Rotation paths and how fast each direction turns (degrees per step)
Each turn is a multiple of 5 degrees from 10 to 175, or 0.
Rotation 1:
[ -6  32  15  76  -7 -17 -44  62  -9  38 -46]
[ 13  34  16  29 -52 -25 -10  78  26  61 -20]
[  5  -2  26  -1 -81 -31  27  35  30  45 -62]
[  -4  -27    1   35  -46  -22    9   -7   12   25 -108]
[-11 -11 -38  70 -12  15 -32  19   7  40 -84]
[-16  10 -23  27 -30  33 -54  68  11  64 -37]
[-17   9  36 -26 -54  -2 -47  60  14  58 -50]
[  5  -7  49  -5 -33 -51 -38  10  24  33 -84]
[ 30 -11  -5  53 -15 -45 -39  -3  50  35 -75]
[ 25 -17 -46  42 -44  12 -36  18  59  55 -37]
[-12 -32 -20 -15 -74  39 -44  23  31  53 -43]
[-31 -35  28 -23 -44  12 -72   0   0  28 -73]
[  -1  -13   30   30   -3  -26 -100    0   11   21  -58]
[ 37   3   8  42 -22 -29 -84  25  56  43  -6]
[ 33 -17   4  -3 -82 -14 -41  15  69  44   0]
[  4 -57  12 -10 -89  -2 -33 -27  39  12 -44]
[-13 -56  -1  42 -43  12 -71 -39   9  -4 -58]
[-11  -8  20 -44 -32   4  17   3  -3   2  -1] | 85
[ -2 -24 -35  10 -15  25  24 -21   7  -2 -12] | 60
Rotation 2:
[ 10 -37  27 -29   2 -38   1 -14 -40  51 -32]
[ 53 -56  48  -9 -18   9  23   4   7  22 -10]
[-15 -50  33 -33 -55 -20  11 -33 -14   5 -15]
[ 16 -55  46 -18 -21  19 -53  -9  10  14  12]
[ -2 -36  56 -12  19 -33 -15 -57 -19   9  -6]
[ 40 -46  31 -23  12 -10 -18  10 -24  57 -19]
[ 31 -47  55  -8 -16 -17  46 -23  -4  11 -19]
[  2 -56  22 -41 -58  -3 -12   4 -13  26 -15]
[ 11 -50  63  -8 -19  12 -20 -37  17 -13  15]
[-13 -39  32 -32   1 -33 -44 -35 -32  31 -11]
[ 52 -45  55  -2  28  -3  -5  -8  -2  33  -7]
[  9 -43  31 -29 -22 -37  34 -19 -29  31 -32]
[ 32 -60  37 -22 -45  20  -5  14   9  19  -3]
[-21 -46  52 -20 -31 -16  -7 -51  -5 -14  -1]
[ 10 -47  35 -25   3  -1 -64 -10 -12  35   2]
[ 25 -39  62  -3  28 -27  11 -41 -12  20 -10]
[ 23 -48  20 -34 -19 -19   4  10 -29  54 -30]
[-26  -3   6  -2 -10  11 -41 -18  10 -22  19] | 70
[ 18  -1  27  22  15  11  22 -16  22 -25  11] | 160
Rotation 3:
[-44  42 -53 -44 -60 -30   1  13  33 -15  13]
[-66  -2 -13  12 -68 -41  16  21  28  10 -43]
[-56  15  18  58 -27 -75 -29  24  -7   1   5]
[-51  32 -12 -10  -4 -67 -41 -13  10 -27  56]
[-61 -10 -49 -56 -38 -42 -22 -16  24 -24  -6]
[-42 -11 -39   2 -70 -41 -25  39 -15   1 -43]
[-33  55 -10  35 -51 -52 -17  49  -5   1  22]
[-66  47  -1  -5 -24 -56   8 -12  51 -10  38]
[-83 -32  -7 -12 -25 -61 -16 -28  28 -11 -23]
[-43 -19 -28  11 -34 -64 -62  24 -37 -14 -12]
[-23  53 -46 -15 -49 -43 -37  36 -10 -19  40]
[-57  36 -31 -28 -61 -32  24   9  52  -2   1]
[-75 -13  11  31 -47 -59   4  13  24  11 -38]
[-51   8   8  37  -9 -79 -51  12 -19 -12  24]
[-45  27 -41 -37 -18 -53 -44 -11   9 -31  50]
[-53  -7 -55 -46 -63 -30  -7   9  22 -13 -29]
[-43   9 -18  35 -71 -45 -12  52  -9  11 -35]
[-18   5  36  29  13 -13  19 -12  20   9   6] | 70
[ 17   2   8  -2  35  12  22  15  -4 -34 -17] | 0
[  2  30  -8 -25   8   5   8 -14  21 -10  37] | 100
Rotation 4:
[ 50  48  37 -31 -45  26  36  10 -14 -41 -10]
[ 15 -29   4 -10 -26  30   3  48 -42  -7 -82]
[ 46 -25 -20 -11  33 -25 -35  26 -62  49 -10]
[ 71  47   6  24  47  31 -23 -25 -17  12  24]
[ -8  15  23  13  15  66 -38 -51  18  -8 -55]
[-36  -3 -19 -21 -22  -9 -60 -21  22  69 -38]
[-14  57 -33   0   7   0 -16  37  36  58  48]
[-59  49   3 -20  47  45  21  16  11 -34  23]
[-61  26  33 -61 -16 -32   9 -24 -29 -21 -27]
[ 13  33  35 -20 -72 -34  23  45 -24  30   3]
[ 25 -12   6  -7   1  58  40  76 -40   4   9]
[ 23 -19 -19 -39  53  14  19 -17 -72 -13 -30]
[ 65  34  28  11  14 -36  -4 -42 -24  27 -49]
[ 43   0  50  25   2  50 -35  16  35  44 -28]
[  1 -28 -41 -44  24  59 -56  -4  23  31 -10]
[ -8  67 -68 -18  29 -22 -32 -23  16  11  -8]
[-46  78  39  30  23 -14 -27  22  30  -7  -6]
[-30 -40   7 -20  17  11 -13  -2 -11  -5 -14] | 115
[ -2   5   4  -3 -21 -10 -11  27 -34 -35   8] | 40
[ -4   9 -26   9  48 -13  10  10 -16  -5  11] | 85
Rotation 5:
[  3 -27  17  20  12 -32  17  50  40  -6 -85]
[  8  12  86  -9 -15 -34  -3  14  33 -43 -47]
[  1  -3  13 -18   8 -29 -45 -25  -1 -39 -93]
[-27  13  17 -32 -13  -6  33  38  -8 -18 -95]
[ -3  -8  66 -10 -19  -7 -15   8  38  41 -79]
[  6 -20  60  20  28   0 -32  39 -12 -34 -71]
[-19  36  69 -36  -3   6  -3 -24 -28 -35 -65]
[ -19   -4    7   -8   22   11   -6  -17  -15   32 -108]
[-16   4  71  14  22  17  45  47  -2  15 -64]
[  5   5  91  18  32  -3 -21 -37  10   5 -50]
[-12   7  22  15  63  -1  11 -17 -40 -45 -77]
[-30  42  39 -14  16  -1  61 -32   5  14 -71]
[  3 -21  32  42  50 -17  18  -6  35  33 -78]
[  4  11  73  31  44 -24  38  12  13 -50 -37]
[ -3  24  29  -5  30 -39   1 -72  19 -30 -66]
[-17   3 -18   5  33 -30  50   8  10 -19 -94]
[ -3  12  59   2 -10 -36  44   8  62  12 -55]
[ 13   0  25   8  12  -7 -28 -10  -9 -39  19] | 90
